[132 138 118 125] : J
[111 138 123 121] : A
[114 153 115  62] : B
[111 150  80 126] : C
[ 72 133 217 134] : R
[146 114 152 115] : Q
[101 159  68 115] : D
[126 125 118 138] : Z
[131 164 101 142] : Y
[114 142 102 121] : K
[146 114 152 131] : G
start: [114 152 115] | Q, 1
miss A: [138 123 111] | [121]
start: [125 118 138] | Z, 1

[110 132 100 137 173 251 148 122  96 107 107  95 119 113 192 158] : E
[101 135 116 121 157 134 127 127 127 138 132 127 141 152  46  91] : M
[110 132 100 137 173 251 148 122 128 107 107  95 144 143  63 148] : T
[137 100 132 110  94  53 121 129 123 136 139 142 142 103 202 161] : W
miss T: [251 107 128 100 107  63 122 148 137 173 110 132 144 148  95] | [143]
find: [110 132 100 137 173 251 148 122 128 107 107  95 144 143  63 148] | T
all T: [95] | 11

[153 125 109 116 125 124 137 138 119 133 167 148 223 197 122] = F
[137  95 103  62  89 117  90 120 136 148 165 136 231 181 100] = P
[129 120 191 131 125 123 129 123 123 120 154 164 118 142 121] = S
[110 147 159 112 119 121 109  83 134 110 169 181 153 134  88] = N
[144 137  77 125 136 141 142 144 147 146 102  91 124 117 139] = X
[117 121 121 118 114 125 101 108 122 121 146 127 217 172 124] = U
[126 125 194 131 116 123 112 131 129 126 161 170 129 147 126] = V
[124 128 183 133 128 131 119 122 123 121 136 147  97 122 125] = L
[107 124 174 147 128 115 123 112 117 110 147 159 112 119 119] = H
all V: [126] | 0 9 14
all N: [110] | 0 9
start: [110 147 159 112 119 119] | H, 9
miss L: [147 122 119 131 124 123 122 133 136 128  97 128 183 121] | [125]
Table of tags by key:
[78] -> J_378
[77] -> J_643
[99] -> J_801
[100] -> J_438
[140] -> J_625
[139] -> J_28
join X 14:  | J_28

[147  81 227 122 223  28 153 223 118 225 188 200 187  42 103 223 117 135
 176 145  91  60 172  45 185  67  33 141 124 141 206 207 213 217 213 114
  63 130  85] -> dun
[ 78 166 146 195 109 120 120 197 128  26  67 130 226  71 199  43 122  96
 235 199 150 140 110  65  96  61 203  40 176  36 137 178 103 104  68 145
  22 140 158] -> vin
[ 94 110 144  31 135 145 233 117 203 207  41 137 192  49 217  39  42  67
 204 111 228  25  74  59 172  52  47 228  70 193 178 140 234  63 155 167
 130 201 205] -> Nur
[ 23 107 229 218  96 201 219  71  65 191 145  34 172 204  43 222 169 152
 235 149  71  26 164 148  96 173 221 109 170 146 148 228 217 180  58  87
 105 154 198] -> vako
[204 109 225  64  97 195  51 116 222  76 227 201 225  73  85  59 233  64
  78  41 190  64 222 140 182  57 235  73 214 228 149  89  80  87 195  68
  65  41 160] -> mavan
[114 203 207  41 103 187 175 129 113  99  87  66 128  89  21 206 102 195
 224  39  49 216  43  83  59 144 167  42 137  89  76 153 115 168 135  35
  49 126  53] -> Gufu
[209 188 211  44 235  23 142 170  57 180  24 145  41 229 173  80 161  95
 186  50 228 108 150 108 210 165 130 113 170 179 113  42  64  48 114 179
 104  95 200] -> kufen
[215  30 111 219  44 169 168  41  93 145  83 230 130  91 226  85 124  49
 160 210 216  23  73 104  74 230  59  34 117  94  94 132  90 222 106  59
 118 178 168] -> Gike
[137 186 158  37 119  89 160 103  99 197  81 234 183 129  95  60  68 189
 156 104  25  23  85 222 196  46  49 214 168 175 136 128  68 200 114  57
  35 101 101] -> Fivok
all vako: [152] | 17
miss Fivok: [175 222  85  49 168  37 189  35 101 186 158 103  46 234 200  81  60  95
 196 101 160 197 119 137 114  57 156 128 214 136  23 104 183  99  25  68
  89  68] | [129]
start: [214 228 149  89  80  87 195  68] | mavan, 28
find: [204 111] | Nur
start: [187 175 129 113  99  87  66] | Gufu, 5
miss kufen: [145 130 210  24 179 211  80 113 188 142 200 161  41 235 108 104 173  42
 170 150  50  48 186  95  64 165 180 108  23  57 209  95 179 170 113 228
 229  44] | [114]
find: [117 203 207  41] | Nur

[106 176 145 138 117 103 121 138 153 134 128 108  80 133 107 148 152  91
  90  85 148 145 161 141 145 147 112 104 180 152 134 100 139 154]  teto
[ 80 114 136  75  90 110  99 152 153 137 130 165 130 140 113 121 132 168
 166 152 138 127 100 117 178 207 100 133  92 123  55 108 124  76]  Pif
[102 143 123 151 106 117 181 139 127 137 158 112  94 122  84 137  94 117
 124 172 121 154 118 120 138  97 134 104 153 140  91 155 122 130]  renuz
[ 96  99 137 126 110 130 156 126 116 114 197 163 121 135 133 136 130 105
 133 116 136 149  85 112 159 173 120 195 145 114 181 140 116 142]  Doma
[117 132 147 122 109 155 149 125 178 130 142 138 244 120 123 109 171 116
 122 103 129 118 121 141  67 125 115 139 159 125  92 106 119 108]  Rap
miss Pif: [123 108  80 137 168 110 178 124 130 140  76  99 207 114  92 136  55 117
 165 152 133 127 100 152 166 130 121 138  90 153 113 132 100] | [75]
find: [124 172] | renuz

[100 236 236  31 123] : lun
[100 236 236 101 237] : gumuf
[236 100 236  31 139] : zegu
miss zegu: [ 31 236 236 100] | [139]
miss gumuf: [236 101 237 236] | [100]
find: [100 236 236 101 237] | gumuf
key -> tag
[31] -> J_704
[236] -> J_669
[235] -> J_956
[100] -> J_943
[99] -> J_785
join zegu 0:  | J_669

[173 184 166 203  78 166  77  66 211 175  76 128 166 130 174 191 193 193
 175 166 176 199 130 147 209 183 211 209 102 148] -> luk
[121 121 121 121 121 121 121 121 121 121 121 121 121 121 121 121 121 121
 121 121 121 121 121 121 121 121 121 121 120 121] -> tesit
[121 121 121 121 118 121  75 117 215 177  74 127 204 130 176 193 196 196
 177 167 179 201 129 147 212 185 215 211 100 149] -> Peme
[121 122 184 206  76 128  75  63 215 177  74 127 204 130 176 193 196 196
 177 167 179 201 129 147 212 185 215 211 100 149] -> dobe
find: [121 121 121 121 121 121 121 121 121 121 121 121 121 121 121 121 121 121
 121 121 121 121 121 121 121 121 121 121 120 121] | tesit
all luk: [166] | 2 5 12 19
all tesit: [121] | 0 1 2 3 4 5 6 7 8 9 10 11 12 13 14 15 16 17 18 19 20 21 22 23 24 25 26 27 29
tags:
[75] -> J_820
[117] -> J_973
[66] -> J_503
[65] -> J_474
[116] -> J_376
[74] -> J_681
join Peme 7:  | J_973

[200 128 148 121 181 136 109]  keb
[161 134 144 119 151 137 124]  Ziku
[166  95 167  52 118 217 196]  posev
[134 161 166  97 125 162 153]  namar
find: [161 134] | Ziku
miss posev: [167 217 196  95 118  52] | [166]
find: [166  97] | namar
find: [ 95 167  52 118] | posev
start: [ 95 167  52 118 217] | posev, 1
find: [144 119 151 137 124] | Ziku
Table of tags by key:
[162] -> J_926
[148] -> J_464
[163] -> J_606
[167] -> J_458
[147] -> J_196
[165] -> J_126
[166] -> J_24
join namar 2:  | J_24

[ 64  79 180 219  70  50  62 206]  sef
[ 70  90 173 209  77  55  66 191]  vudid
[173 137 100   9 160 138 187  35]  Rovi
[194 190  77  27 177 211 221  67]  razub
[ 50  74 180 229  66  37  35 190]  leg
[ 89  77 221 181 175   4  98 160]  Sez
[192 158  84  21 178 211 200  51]  pov
[194 175  77   4 181 221 212  33]  pesag
[194 189  72  36 181 210 209  65]  Surot
start: [ 77  27 177 211 221] | razub, 2
find: [173 137] | Rovi
key -> tag
[175] -> J_599
[98] -> J_624
[99] -> J_752
[176] -> J_733
[70] -> J_640
join Sez 4:  | J_599
miss Rovi: [160   9 100 138  35 187 173] | [137]
find: [175  77   4 181 221] | pesag
find: [173 137 100   9 160 138 187  35] | Rovi
start: [ 90 173] | vudid, 1

[113 212 138  56  97 212] : det
[143  65 138 193 160  75] : tovi
[135 163  82 110  92  24] : zufe
[135 163 141 110  92  24] : lov
[133  90  57 143 165 245] : seme
[133  90 123 143 100 245] : das
[118 210 139  57  81  57] : sikib
all det: [56] | 3
all sikib: [81] | 4
start: [193 160  75] | tovi, 3
all sikib: [139] | 2
find: [135 163  82 110  92  24] | zufe

[243 106 106 106 134] : falof
[240  98  98  88  98] : regub
[115  70 211  42  54] : foz
all regub: [98] | 1 2 4
all falof: [106] | 1 2 3
start: [ 70 211  42  54] | foz, 1

[ 71 209 109 238] -> Manul
[ 53 199 122 238] -> digaz
[142 180 137 238] -> Zunuv
[ 69 127 155 238] -> gozib
[ 45 158 149 238] -> pibud
[127 158 113 238] -> siz
[ 96 208  97 238] -> Nema
[ 84 132 146 238] -> lon
[141 141 141 141] -> vilug
[114 182 103 238] -> savig
[ 56 142 153 238] -> mifed
miss Manul: [209 109  71] | [238]
all vilug: [141] | 0 1 2 3
start: [ 69 127] | gozib, 0
find: [158 149] | pibud
miss mifed: [142  56 153] | [238]
miss mifed: [153 142  56] | [238]
Table of tags by key:
[45] -> J_776
[56] -> J_232
[141] -> J_630
[84] -> J_286
[115] -> J_489
[103] -> J_844
[114] -> J_731
[53] -> J_784
join savig 0:  | J_731

